In the data rows, 128 means zero.
Here is a table of points, one per row:
[ 94 101 153 178  95 164 153 125 124 143  82 177 152 146 162 134 120 113 111 168 105 133 117  90 121 124  84 154  98 143 188  75 155 152 102 152  63 140 120 154 148  90 128 139 117 175 148 112 163  84 218 119 119 165 100 158 159  53 117 165 120  90 119 114 163 132]
[128  85 126 120 112 131  89 144 171  89 156 137  80 142  89 135  91 112 126 175 120 170 115 166 142 102 136 119 106 136 106 154 141 179  81 121 107 124 157 106 181  91 137  74 117  54  92 147 100  69 124 109 171 139 133 126 209 155 179 101 191  96 136 128 118  92]
[152 119 120 161 131 102 131 148 179  83 155  75 120 114 141 149 134  68  85  99 106  88 115 131 121 154 164 131 137 107 195 116 105 150 147 163 185 200  88 218 112 130 124 147 110 138 197 140 115 175 129  62 107 137 130 127 166 128 159 117 110  51 145 168 106 107]
[144 167 155 111 106 101 111 153  74 102 131 188 105 152 103 111  50 150 140  98 167 163 146  91 142  97 135  76 103 111 104  91  43 170 123 177 121 103 127 159 109 154 146 120 151 112 139  71  98 158 149 103 168 133  90 123 164 147 124 145  81 161 156 106  74 170]
[161  90  91 132 172 103 108  82 205  94 112 168  88 116  76  85 125 137  73  87 117 127 188 134 100 139 113 105 142 153 111 173 146  97 104 165  89  87 110 110 133  68 154 174 120 189 145  76 163 107 115 133  95 109  99 158  98 140  97  98 122 120 102 121  91 166]
[166 160 145 132 125 132 157  83 153 119 154 119 203 157 154 171 129 132 170 114 181 126 152 113 105 142  80 140 180 180 155 131  97 180 113  87 109  97 117 121 142 152 203 147 125 152  83 150  82 116 103  37 104 124 190  54 126 128 118 118 136  92 118 102 141 119]
[139 131 194 143 148 109 117 109 149 181 155 109 133  79 122  92 122 122 133 171 180  86 186 187 133 134  47  90  98 118 103 105 117 128 169 137 130 156 129 120 168 122 109 146  82  98 101 169 112 123 106  86 100 162  79 120 132  76  95 121  92 147 187 167 153 133]
[142  90 127  91 177 150 141 135 193 126 115 100 181 111 131 117  99 107 157 141 115 120  64 131 154 123 117 124  26 141 125 118 104 158 157 106 146  78  98 115 160 146 137 145 171 142 141 199 179 194 142 150 155 148 140  70 126 101 138 100 136 132  98 107 102 192]
[135 111 134 160 147  65 118 107  86 170 142 165 137 174 138 139  42 157 138 132 104 141 131 133 147 113 114 135 197 118 141 145 120  74 173  82 130 141 155 120 174 131 159 139 130 157 151 168 133 181 147 173  85 108 154 173 202 129 151  76 162 151 122 159 121 128]
[ 49  80 132 121 141 112 163 148 120 142  87 155  65 167 148 161 151 167 145  87 104 129 116 121 146 119 128 171 132 118  41 145  93 171  90 103 177  95  86 153  97  66  55 126 164 138  76 133 126 167 134 126  78  88 125 167  69 128  68 132 148  77 154 166 164 101]
[146 142 113 128 108  78  86 115 129 134 100  73 146 163 112 137 150  79 124 157 104 196 141 111 148 113 122 142 131  84 120 131 121 100 135 162 113 114 115 159 124 159 107 133 216 122 102 169 105  42 108 156  84 105 122 115  62  79 136 181 144 150 132 148  86 111]
[146 162 135 107 163 134  74 127  72 136 138 117 161 108 141 100 192 173 158 179 145  98 127 137 120  74 189 195 170 151 117 142 100 123 137 178 123  78 180 123 118 125  50  92 113  93 137  98 154 137 126 103 116  95 116 149 127  95 134  93 137  88  83 121  54 141]
[ 65 126 138 145  83 135 177 113  95 125 161 136 108 100 195  94  95 158  88 106  57 133 146 147  79 133 155  88 102 138 167 130 137 179  98  89 119  92 149 108 134 124 100 167  87 139 143 170 127 127  79 120 126 151 170 156  75 123 183 148 113 185 138 115  62  96]
[125 119 154 144 127 131 168 103 120  99  59 152  75  82 154 140 157 131 141 101 176 120 134 126 186 112 165  68 186 133 116 131 169 113 112  92 138 157 142 133  81 182 182 126 159  81 135 130 157 110 174 159 136 199 134  96 108  98 116 106 127 110  84 142  74  90]
[108 114 146  89 182 103 153 147 108 102 116 118 130 142 118 123 164 131 174 158 120 124 185 123 132 158 153  88 111 153 244 111 161 162 187 143 145 131 130  85  95 158 125 165 128 143 102 109  87 131  82 166 167 112  88 133 147 139 126 142 213 132 115 140 160 157]
[191 138  97 123  57 137 161  66 106  87 188 158 108 120 118 159 166 109 103  94  93 147  94  71 207 116 120 162 151 128  89 105 176 116 159 169 128 111 161 101 130 179  82 113 102 140  74 151 127 144 112 141 134 138  76 160 118 140 144 105 124 105 154  96 163 140]
[202 133 153 131 107 148 138 110 137 118 102 135 123 119 113 132 182 194 112 134 130 144  89 159  97 185 125 128 136 122 163  96 111  55 152 111 173  73 151 107 179 102 129 110 185  96 150 110 157 150 127 100 192 159 159 150 161 149  91 205 145 147 170 153 120  98]
[ 97 135 109 134 136 231 132 170 133 119 146  91 117 132 177 126 117 140 149 118 111 145 123 126 124 142  94  99 119 121 123 197 120  29 105 162 135 176  99  82  56 159 128  90 145 148  71 116 118 136 104  97 101 132 144 113 189  91 113 115 141 142 127 113 114 177]
[ 70 107  87 154 119 110 103 131  92 118 166 106 151 119  96 104 158  80 143  61  98  62 145 114 131  82 142 124 150 133  78 102 172 104 110 118 143 121 111 125 144 110  90 136 189 105 200 101  89 107 103 117 152 119 155 123 154 102  66 133  86 182  93  28 175  96]
[111 166  92  92  92 163 111  87 136 155 137 100  86 128 133 148 129 158 167 100 172 127 144  71 149  97 137 133  88 125 145 175 144 149 206 132  61 152  75 126 153 109 165 109 103  57 149 106 180 171 119 146 120  67 152 144 133 141 133 185 127 143 116 169 144 105]
[119 168 146 146 118 150  93 185 129 119  94  94 147  11 111 152 116 135 148  94 136 105 125 165 141 199 135 197 155 110  76 117 135 129 123  98  91 157 125 138 130 161 137 188 133 138 134 136 101  97 158 118 138  63 108 151 118 160 160 150 170 150 129 132 136 182]
[ 72 137 130 104 144 132 116 115 129 106 114 131 119 196 108  76 119 109 107  64 193 114  80 158  94 144 130 176 150  87 162 126 101 105 146 102 119 137 112 104  98 114 114  85  61 162 123 206  88  75 163 153 136 161 141 175  76 177 106 134  96 105  85 108 146 136]
[155 161 150 158 156 111 102 148  97 118 135 128  79 111 118  36 137 146  75 207  85 132  74 145 117 108 132 165 124 143 143 125 156 162  92 110 161 160  80 124 101 123 178 132 139 136  80 127 146 153 131 167  65 127 125  95 125 174 113 156  76 139 104  94 180  88]
[198  78 112  79  96  99 180 164  92 150 111  87 123 145 127 162 152 133 125 178 175 166 138 123 124 141 144 120 108 132  95 147 159 128 118 131 131 162 192 152  92  60 162 134  85 138 134 124  95 140 138 142 172  95 192 139 131  79 140 103  63 160 143 120 147 191]
[ 87 146 161 113  90 132 119 103 171 167 122 112 211 138 136  88 145  93 174 172 106 149  90 147 127  72  79  67 167 122 114 107 167 119 139 121 153 145 116 167 106 136 121 112  92 158 154  78 147 122 124 117 180 121 147 111 113 225 128 114 156 144 158 176 120 148]
[147 189  45 154 154 118 158 163 130 164 144 185 140 110 108 172 112  92 120 137 124 132 149 146 123 135 178 151 132 166 150 131 114 117  77 135 119 143  70  50 148 129  66  91 121 129 166  91 104 136 182 168 132 156 145  90  66 120 140 115 114 145 169 173 153 114]
[ 97 122  77 130 170 105  94 121 137 161 112 162 199 148 142 159 134 203  68 107 110 107 109 119 131 188 136  58  66 106 129 177  94 136  85 139 115 165 225 193 163 152 134 121 108 111  98 115 158 133 117 147 130 137  83 111 114 168 153 130 127 123 128  82 191  86]
[138 104 159 106 128 197 133 178 119 158 151 104  96 154 115 183  97  55 130 145 151  97 159  97  43 136 130 176 121 108  85  81 124 100 145 102 159  92 164 129 108 153 162 124 134 134 160  83 172 101  71 169 120 134  84  96 117 140 155  99 126 117 119 133 127  88]
Along one direction, these points spread out more than along any other. Take the direction at right angles to it along which they spread out most. Go by this last direction. Where along it does each point below lie, from 0 to 99? The average is 50, and the first point in the table lies past the average. One standard deviation of the points above along it is 16.
[139 131 194 143 148 109 117 109 149 181 155 109 133  79 122  92 122 122 133 171 180  86 186 187 133 134  47  90  98 118 103 105 117 128 169 137 130 156 129 120 168 122 109 146  82  98 101 169 112 123 106  86 100 162  79 120 132  76  95 121  92 147 187 167 153 133] 57
[161  90  91 132 172 103 108  82 205  94 112 168  88 116  76  85 125 137  73  87 117 127 188 134 100 139 113 105 142 153 111 173 146  97 104 165  89  87 110 110 133  68 154 174 120 189 145  76 163 107 115 133  95 109  99 158  98 140  97  98 122 120 102 121  91 166] 60
[146 162 135 107 163 134  74 127  72 136 138 117 161 108 141 100 192 173 158 179 145  98 127 137 120  74 189 195 170 151 117 142 100 123 137 178 123  78 180 123 118 125  50  92 113  93 137  98 154 137 126 103 116  95 116 149 127  95 134  93 137  88  83 121  54 141] 16
[191 138  97 123  57 137 161  66 106  87 188 158 108 120 118 159 166 109 103  94  93 147  94  71 207 116 120 162 151 128  89 105 176 116 159 169 128 111 161 101 130 179  82 113 102 140  74 151 127 144 112 141 134 138  76 160 118 140 144 105 124 105 154  96 163 140] 33
[138 104 159 106 128 197 133 178 119 158 151 104  96 154 115 183  97  55 130 145 151  97 159  97  43 136 130 176 121 108  85  81 124 100 145 102 159  92 164 129 108 153 162 124 134 134 160  83 172 101  71 169 120 134  84  96 117 140 155  99 126 117 119 133 127  88] 32
[202 133 153 131 107 148 138 110 137 118 102 135 123 119 113 132 182 194 112 134 130 144  89 159  97 185 125 128 136 122 163  96 111  55 152 111 173  73 151 107 179 102 129 110 185  96 150 110 157 150 127 100 192 159 159 150 161 149  91 205 145 147 170 153 120  98] 43
[ 49  80 132 121 141 112 163 148 120 142  87 155  65 167 148 161 151 167 145  87 104 129 116 121 146 119 128 171 132 118  41 145  93 171  90 103 177  95  86 153  97  66  55 126 164 138  76 133 126 167 134 126  78  88 125 167  69 128  68 132 148  77 154 166 164 101] 55
[ 97 122  77 130 170 105  94 121 137 161 112 162 199 148 142 159 134 203  68 107 110 107 109 119 131 188 136  58  66 106 129 177  94 136  85 139 115 165 225 193 163 152 134 121 108 111  98 115 158 133 117 147 130 137  83 111 114 168 153 130 127 123 128  82 191  86] 86
[108 114 146  89 182 103 153 147 108 102 116 118 130 142 118 123 164 131 174 158 120 124 185 123 132 158 153  88 111 153 244 111 161 162 187 143 145 131 130  85  95 158 125 165 128 143 102 109  87 131  82 166 167 112  88 133 147 139 126 142 213 132 115 140 160 157] 48
[ 97 135 109 134 136 231 132 170 133 119 146  91 117 132 177 126 117 140 149 118 111 145 123 126 124 142  94  99 119 121 123 197 120  29 105 162 135 176  99  82  56 159 128  90 145 148  71 116 118 136 104  97 101 132 144 113 189  91 113 115 141 142 127 113 114 177] 37
